(in the rows, 128 means zero)
Each row of D is roughly a mix of the hidden directions of one of several groups.
D (136 x 10):
[[178 128 146 172 102 162  96 170 143 142]
 [121 187 103  97 137 146 127 181  97 151]
 [115 160 126  91 103  89  85 128 158  79]
 [134 110 170 135 166  65 153 166 134 132]
 [145 102 156 172 187 131 166 134 118 161]
 [134  71 124 148 110 161 101 153  92 174]
 [ 92 116 123 124 174 129 122 191 127 174]
 [143 117  98 111  57 125 161  96  95 129]
 [115 166 189  95 143 120 126 124  74 117]
 [120  97 137 165 162 105  96 118  79  83]
 [159 110 121  73  75 162 133 153 104 145]
 [114 132 161  84 130 102 176 179 100 138]
 [136 137 168 166 151 106 128 157  60 140]
 [115 132 110 145  91 130 183  78 158 163]
 [ 91 126 119 199 170 100 141 116 149 119]
 [120  84 131 118 144 185  79 141 117 166]
 [103 185 151 142 163 121 118  74  99 118]
 [155 139  72 163  90 128 114  90 165 117]
 [ 78 129 153 148 107  72 126  79 144 129]
 [125 105  98 169 123 140  87 178 176 122]
 [113 105 145 132 110 163 210 114 132 109]
 [ 70 155 112  94  93 109 120 118 168  97]
 [111 123 160  83 119  81  92 173 155 117]
 [131 128 186 172 153 149  97  96 105 159]
 [129 150  60 147 125 137 112  98 176 156]
 [164 109 160 163 192 110 157 109 145 127]
 [ 82 136 147 122 102 106  96 123 195 105]
 [188  76  80 117 140 145 110 128 137 114]
 [174  90 120 141 134 101  79 164  92 112]
 [118 160 131 122 205 147  84 142 122 113]
 [108 128 157  82 145 153 104 139 162 189]
 [122 124 147 147 103 122 189 140  83 178]
 [176 114  88 126 116 175 104 115 176 109]
 [131 145 134 170 158 178 162 132  87  91]
 [131  78 135 157 168 143 152 170 148 170]
 [165 120 109 105  54 124 163 126 110 107]
 [166 126 146 128 179  84 179 105 121 147]
 [142 116 120  62 124 181 142 129 147  87]
 [142 100 137 117 168  65 178 132 148 116]
 [100 157  62 141 162 123 146  96 161 126]
 [ 95 126  83  57 133 104 131 156 117 126]
 [ 86 127  74  98  84 133  94 148 152 138]
 [ 87 162  67 105 116 147 104 101 147 105]
 [135 142 163 123 188  71 150 112 104 137]
 [ 87 133 130 105 105  54 105 130 154 111]
 [108 124 128 167 157 131 194 162  96 106]
 [166  84 114 104 115  73 104  97 139 157]
 [194 145 162 108 124 147 141 137 134 182]
 [164 138 110  98 121 163  80 120 132  70]
 [151 107 108 114 115 199  86 152 125 103]
 [ 79 121  77  90 122  77 114 148 116 125]
 [112 104 147 204 138 135 164 138 122 163]
 [121 121  66 142 148 139 110 104 116  64]
 [140 162 152  84 153 168 128 169  83 135]
 [126 125 155 151 164 175  85 130 121 183]
 [ 74 163 129  92 117 112  87  90  97 122]
 [144 122  75 192 109 137 146 109 129  89]
 [187 139 147 134 153 195 123 106 128 115]
 [113 125 133  88 140  73  71 121 110  94]
 [127 115 100 206 157 141 121 127  96 100]
 [102 190 104 134 106 141  88 169 134 154]
 [197 124 121 106 115 131  96 134 179 105]
 [145  72 136 165 147  89 142 142  85 156]
 [115 126 207 145 158 147 132 116 103 161]
 [124 121 100 121 143 197  92 177 132 140]
 [165  86  88 121  89 130 179 103 137 138]
 [ 96 168 146 114 189  73 128 126 129 128]
 [ 93 161 103 105  77 164  99 119 154 159]
 [112  85 162  80 119 155 161 161  94 136]
 [124 154  83  94  95 146 131  86 160 170]
 [149 205 114 100 152 120 146 123 163 117]
 [116  85 130 133 146  76  81 104 154  92]
 [134 115 140 136 145  91 191 167 118 175]
 [103 196 100 112 154 138 119 154  98 160]
 [ 70 185 133 136 105 115  88 147 114 115]
 [113 107 127 101 152 141 156 132  98  51]
 [138  69  83 117  91 133 136 158 170 130]
 [149 146 174 194 129 119 127  98  90 136]
 [ 79 104 111 182  91  94 105 147 116 129]
 [ 62 155 142 111 104  76 138 153 126 139]
 [ 94 118 110 108 155 118  80 131 185 166]
 [103 110 131 170 153 107 192 150 164 139]
 [151 120 101  90  82 161 146 186 120 133]
 [103 161  89 138 138 143 130  57  97 142]
 [147 114 103  87 135  93 190  99 159 125]
 [137 135 153 109  80  78 134 107  80  94]
 [106 161 121 102  75 196 132 127 129 133]
 [117 180 117 130 108 203 104 142 129 133]
 [165  91 120 126  86 132 177 101 172 116]
 [144 163 133  94 162  89  83 104 105  90]
 [144 168 149  66 162 161 109 143 110 105]
 [ 82 152 114 133 106 175 129  83 158  91]
 [ 69 140 124 120  93  96 126 185 118 148]
 [142 158 143 103 121 169  83 149 161  77]
 [180  90  97 153 142 112 165 121 166 154]
 [119 135 120 116 181  93  75 165  98 114]
 [ 75 102 174 174 144 103 121 113 151 149]
 [126 106  89 112 127  99 192 100 171 135]
 [160 112 145 132 131  82 133  77  81  93]
 [121 165 189 111 137 130 111 189 137 141]
 [142 128  88  81 108 175 101 145 158  92]
 [128  80 136 102  89  72  91 106 122 143]
 [119 137  96 193 144  80 110 103 152 110]
 [121 108 137 151 110 212 126 142 160 142]
 [163 129  73  94  94 111 142  93  92 114]
 [ 92 119 151  91 121 138 190 135 170 155]
 [165 155 179 165 154 152 102 109  94 112]
 [ 82 122 160 154 106 107  76 139 122 174]
 [169 135 157 106 136 107 115 177 176 167]
 [ 70 122 149 153 118 126 176 150 101 169]
 [113  91 179 163 137  73 158 118 129 142]
 [ 98 152 193 136  82 145 103 122 111 101]
 [ 93  87 121 170  99 115  68 150 138 131]
 [ 94 120  73 100 117  89 153 114 168 152]
 [134 168 154 156 126 141 206 141 115 139]
 [ 79 155 100 108  88 163  99 148 163 121]
 [ 68 164 137 100 118 114  77 156 147 126]
 [138 122 124  61 114 115  98 102 134  72]
 [170  81 117 181 134 125 142  86 155 140]
 [ 90 107 130 140 106 171 108 170  80  97]
 [141 140 165 147 144 168 108 173  90  83]
 [115 164 104 140  90 153 106 182 155 166]
 [138 112 191 122 119 140 132 146  68 164]
 [140 111 127 160 108 162 138  46 130 120]
 [183 116  96  91 116 106  99 142 178 116]
 [158 120  88  78 156 145 111 172  91 137]
 [128 102 110 150 139 204 152 141  97 153]
 [185 124 132 171 110 169 121 136 172 151]
 [131 138  89 126 106 107 195 153 122  83]
 [190 125 171 113 120 150 173 148 129 159]
 [ 99 150 132 161 190 117 143 133 113 182]
 [155 130  96 101  67  99 107  95 159 114]
 [150 126  88 171 110 162 176 140  98  94]
 [124 122 132 122  69 123 187 152  98 165]
 [ 62 165 156 134 118 126  84 143  98 139]
 [138 133  79  89 106 183 136 150 165 147]]

One row of each group comes first, with its name. Which group is each row after those in?
[166 130 123 129  56  99 119  82 139 126] | <121>
[136 174 158 141 177 175 105 145  94 126] | <74>
[ 60 164 105 112 100 153 108  98 111 114] | <96>
[ 61 147 124 130 140 112 176 113 111 170] | <41>

[117 165 149 156  92 149 138 172 157 178] | <41>
[144 135 143  64  90  93 132 166 114 156] | <121>
[131 108 114  74 143 183 139 163  90 115] | <41>
[ 95 117 107 130 138  98 197 168 126  99] | <121>
[116 132 159 137 123 158 123 113  52  87] | <96>
[100 118 137  84 135  80 188 122 142 102] | <96>
[138 140 144 158 197 111 126 103  77 136] | <74>
[100  98 162 150 139 155 112 172 186 136] | <74>
[ 89 121  73  69 109 109 121 157 139 120] | <41>
[132 143 169 127 136 119  69 190 141 140] | <96>
[148  88 166 107 100 121 107 134  60 129] | <121>
[ 93 188 130 141 126 184 156 144 143 150] | <96>
[ 87 128 102 128  92 193  94 143 131 150] | <74>
[154 129 143  82 173 159 123 127  75  97] | <41>
